R: [-5.40 -3.36 -5.12  0.55 -3.59 -1.71 -7.18 -2.36]
F: [ 0.20  1.22 -6.80  1.59  0.22  0.06  1.71  0.45]
Z: [-0.29 -2.93  0.47 -3.40 -2.06 -0.99 -1.72 -1.92]
W: [-5.00 -4.95 -1.96 -3.29  2.36 -1.02 -0.43 -0.21]
A: [-5.80 -6.81  4.39 -2.83  2.34 -2.08  1.88 -4.23]
E: [-1.89 -0.23  0.99  0.79 -7.51 -0.37 -0.98 -5.01]
Q: [-5.70 -4.61 -3.66 -3.98 -2.37  1.33 -0.33 -3.58]
P: [-1.11 -2.74  1.72  1.17 -2.20 -2.36  1.10 -3.13]
L: [ 1.49 -1.39  0.56 -0.24 -2.56  0.16 -1.14 -4.10]
Y: [-1.76 -1.04 -5.01 -0.48 -1.35 -1.00 -6.54  0.26]
V: [-3.43 -5.15 -2.63 -1.34 -0.22 -1.41 -0.22 -7.37]
J: [ 2.50  1.58  3.57  0.43 -4.32  0.53  2.37 -0.22]
loc: [-7.18]	R, 6
loc: [1.58]	J, 1
loc: [-2.83]	A, 3
loc: [-0.23]	E, 1
loc: [0.43]	J, 3
loc: [0.56]	L, 2
loc: [1.72]	P, 2

